128 stands for zero in the data rows.
Some points:
[116  66 186  96 121 154 118 110 150  87 195  68 133 127 171 143 166 115
  85  97 126 167 126 147  85  88 153 108 128  87 115 117 103 164 136 111
  71 122 166 189 153 114 156 116 117  96 105 106]
[148 102 131 127  85  87  82  97 104  96 114 145  90 104 114  78  85 162
 118 125 143 137 128 146  46 101 179   0 103 125 132 178 116  77 143 119
 181 139  60 126 182  85 112 131 122 119 101  68]
[188  94 136 139 141 148 139 137 118  96  79  95 165  66  92 198 146 137
 119 128 162  75 137 128 120 126 157  82 160 106  47 139 159 102 182 111
 144 105 181 138 105 138 133  98 122  99 113 128]
[117 208 154  92 139 110 141 133 116 114 128 111 129 106  97 109 121  98
  81  73 114 142 136  48  61  92  64 106 141  54 118  88 189 122 140 168
 135  84 119 115 105  66 142 153  92  88  79 132]
[144 175 173 127 191 109 119 142  91 138 141  99  88  99 134 106 166  97
 121  99 123  88 202 129 120 110 164 126 106 177  82 129 153 100 145 181
  85  73  79 123 148 105 132 108 112 191 142 138]
[139 141 116 142 196  83 124  66 147 107 114 164 141 123 136 119 103 122
 146  88 123 106  67 178  88 103 196 152  85 137 135 126 165  99  73 131
 109 116 159 128 175 134  92 173 122  73 100 168]
[104 143 148 159 125 175 142 130  63 131 112 174 180 151 126 125  69 183
  83 123 166 155 133 131 100  76 142 108 108 156  94 115 124 155 139 149
  71  99 116 118  89 155 109 180  69 138 126 103]
[133 138 132  92 134 169 166 146 123 114 131 184 126  92 178  98 123 111
 174 164 140 157 127 170 135 125 139 114 187  51 167 107 104 146 185 129
 167 124 104 131 165 135 103 130 117 151 135 190]
[162  87 162 134  76 101 117 127 194 141 169 162 138  64 144 123 134  93
 161 131 161 135 119  87 125 182 143  96 133 140 135 159 147 164  83 164
  97  85 155 106  76 129 142 145 103 130 137  96]
[147 152 151 103 134 158  62 104 114  98  61 127 103 106  73 189 105 103
 177 128 133 139 143 156  88 103 113 117 111  99 169 119  66 131  81 111
  80  97 120 101  80 133 164  83 160 127 103 126]
[ 92 116 108  56  76 118 131 160  97  72  94 129 124 121  84 115 139  95
 109 115 128 101 150 161 167 151 163 174  75 136 144  82 154 138 128 135
 149  81 140 187 106  74  92 131  94 148  75  63]
[ 55  94 113 187 126 145 106 153 126 118 112  48 164 112  89 125 159  99
 122 109  97 128  85 127 128 147 159 124 186  97 173 180 135  94 141 173
  79 142  89 110 139 127 148 142 114 127 104 119]
[189 146 111 145 100  92 150 149 139 135  78 104  62 146 137 153 160 188
  92  94  96 164  82  97 148 115 147  74 121 111 174  85 140 140 140 125
 100 140 164 131 113 105 105 109 126 171 173 134]
[108 123 115 121 176 104  98 201  96 106 225 112 181 113 114 136 135 165
 152 120 153 100 143 124  97 106  92  84  69 127 183  76 153  72 129 111
 140 132 131 129  85 122 104 153 149 135 134 124]
[109 115 114 105 112 165  79 183 151  96 112 134 112 111 169 133 112 133
  97 119  68  77 149 169  92 107 119 110 153 165 103  56 199 163  76 132
 141 163  68  87  88 125 129 133  99  75 145 128]
[104 144  75 138  97  91 180 189  97  95 117 137  73 122 113 110 136  42
  97 127 131  92 162  90  53  95 141 129 152 131 129 103  90  95 109  75
  91  99 175  99 146 150 119 149 125 112 159  80]
[ 95 116 168 153 147 176 169 116 156 121 104 147  64 130 134 106 181 126
 115 165 132 117 173 124 146 114 123  81  60  79 151 169 171  78 127 104
  98 142 133 137  65 145 119 105 115  64 104 125]
[ 89 121 172 109 129 129  63 146 184 163 134 113 104 183  96 135 118 127
 106 165 117  96  90 151  85 114 150 115 136 109 122 149 128  97 163 104
 128  47 168  85 104  90  61  85  68 122 149 137]
[152 143  94 110 150  88 122 162 137  89 104  62  87 133 183 144  94 139
 112 178 197  93 131 117 119 112 121 160  95 104 147 135 124 156 162 195
 116  77  80 120 139 132 109 136 136  57 128  62]
[112 169 138 146 101 126 141 105 145 135 141  89 138 111 100  61  85 151
  75 116 138 162 141 214 135 138 156 132 124 115  94 104 138  89 113 151
 172  92 158  96  99 138 168 135 214 107 167 111]
[ 87 114 104  91 150 167 126 108 144 139 115  78  71  35 143 131 104 147
 104  93 112  90  94 125 149 120  91  98  99 111  93 168  86 152 136  91
 109 132 157  95 114  78 101 192 124 163 111 124]
[ 81 100  71 163 107  59 105 175 135 138 111 177 126 103 118 119 157 182
 127 124 150 152 178 118 104 126 107 180  94  74  61 105 119 152 139 117
  99 103 107 112 149  71 136  83 138 103  83 132]
[ 99 171 110 161 111 115 108 129 134 122 134  55 117 142 184 159 133 101
 162 136 125 172 104  99 162 105 168  83  99  90  69 118 111 115  86  87
 171  96 110  98  88 157 109 108  80 160  65 132]
[119 143 134  83 111 135 149 113 118 136 116  71 144 148 102 133 127 158
 156 151 127 129 142  63 108 136 180 143 109 168 145 174 130 157 135  58
 137 135 106 144 114  79 194 156 118  90 166 190]
[115 166 122 130 154  76 174 119 199 159 106 115 164 130 156 195 114 105
  95 174 123 134 163 188 106 144 132  74 155 145 147 123 110  96 134 112
  83 148 119 136  97  39 139 127 108 139  84  91]
[ 98 146 124 105 149 113 136 115 154 120 179 134  80 182  79 187  98 145
 130  80 110 124 176 120 129 154 146 112 159 133 124 168 135 184 171 148
 136 164 139 126 123 183 101 116 168 125  83 106]
[106  96 156  73 114 132 121 141 177  85 112 113 134 137 119 148  74 130
 116 129 166 141 154  88 204 117 122  72 150 139 132 108 173  80 106  96
  54  84 121  99 197 111 129 128 149 137 114 153]
[147 101 175  89  91 129 132 155  99 142 146 143 101 113 140 224 113 124
  83 165  80 162 127 115  99 160 151 166  92 104 116 141 114  36 125 156
 133 136 135  88 123 124 128 167 127 122 101 147]
[115 101 129 161 135 160 132  98 152 173 105 136 138 110 139 152 106 129
  95 173  77  92 106  70 112  87  90 130 127 144 153 129 137 123 108 123
 165  73 123 203 141 137 112  97 182 157 101 106]
[144  91 134 104 121 170 180 120 136 126 122 110 111 181 134 102 140 120
 169 111 165 128  60 114 102 113 107 137 126 171 105 103 129  92 161 158
 120 164 145  60 121  99 159  81 131 138  57 105]
[113 125 157 112 165 105 162 110 116  97 151 120 147 104  59 130 122 108
  89 229  86 117  72 108 128 149 159  75  90  94  98  88 136 174 118 120
  94 152 107  82 137 118 115  78 133 121 138 108]
[130 122  98  91 177 148  94 141 163 161 110 142 114 138 111 177 142  75
  88 106 178 172  88 137 124 125 128 127  84  72 113 150 192 116 141  77
 141 139  96 123 140 129 180 137 106 177 183  67]
[148 140  93  95 129 115  62  90 124 121 135 129 127 130  90  99 173 116
 125 165 114 165 118 122 150 156  53 120 166 167  90 141  92  87 136 131
 104 139 145 169 121 156 105 128  84  94 133 132]
[138  97 180 206 115 124 132  93 107  98 143  84  85 157 104 162  71 129
 164 141 147 101 149 142 134 159  72 151 147  83 122 109 153 128  97 102
 137 152 146 125 159  79 124 132  69 146 150 104]
These points spread out most along one direction. Take the direction at right angles to it along which they spread out most. Go by this last direction. How far along it is each point below, from 0 to 99? The average is 50, and the first point in the table lies past the average. One standard deviation of the points above along it is 16.
[ 81 100  71 163 107  59 105 175 135 138 111 177 126 103 118 119 157 182
 127 124 150 152 178 118 104 126 107 180  94  74  61 105 119 152 139 117
  99 103 107 112 149  71 136  83 138 103  83 132] 68
[147 101 175  89  91 129 132 155  99 142 146 143 101 113 140 224 113 124
  83 165  80 162 127 115  99 160 151 166  92 104 116 141 114  36 125 156
 133 136 135  88 123 124 128 167 127 122 101 147] 51
[ 87 114 104  91 150 167 126 108 144 139 115  78  71  35 143 131 104 147
 104  93 112  90  94 125 149 120  91  98  99 111  93 168  86 152 136  91
 109 132 157  95 114  78 101 192 124 163 111 124] 55
[119 143 134  83 111 135 149 113 118 136 116  71 144 148 102 133 127 158
 156 151 127 129 142  63 108 136 180 143 109 168 145 174 130 157 135  58
 137 135 106 144 114  79 194 156 118  90 166 190] 52
[147 152 151 103 134 158  62 104 114  98  61 127 103 106  73 189 105 103
 177 128 133 139 143 156  88 103 113 117 111  99 169 119  66 131  81 111
  80  97 120 101  80 133 164  83 160 127 103 126] 51
[148 102 131 127  85  87  82  97 104  96 114 145  90 104 114  78  85 162
 118 125 143 137 128 146  46 101 179   0 103 125 132 178 116  77 143 119
 181 139  60 126 182  85 112 131 122 119 101  68] 0
[133 138 132  92 134 169 166 146 123 114 131 184 126  92 178  98 123 111
 174 164 140 157 127 170 135 125 139 114 187  51 167 107 104 146 185 129
 167 124 104 131 165 135 103 130 117 151 135 190] 38
[109 115 114 105 112 165  79 183 151  96 112 134 112 111 169 133 112 133
  97 119  68  77 149 169  92 107 119 110 153 165 103  56 199 163  76 132
 141 163  68  87  88 125 129 133  99  75 145 128] 51
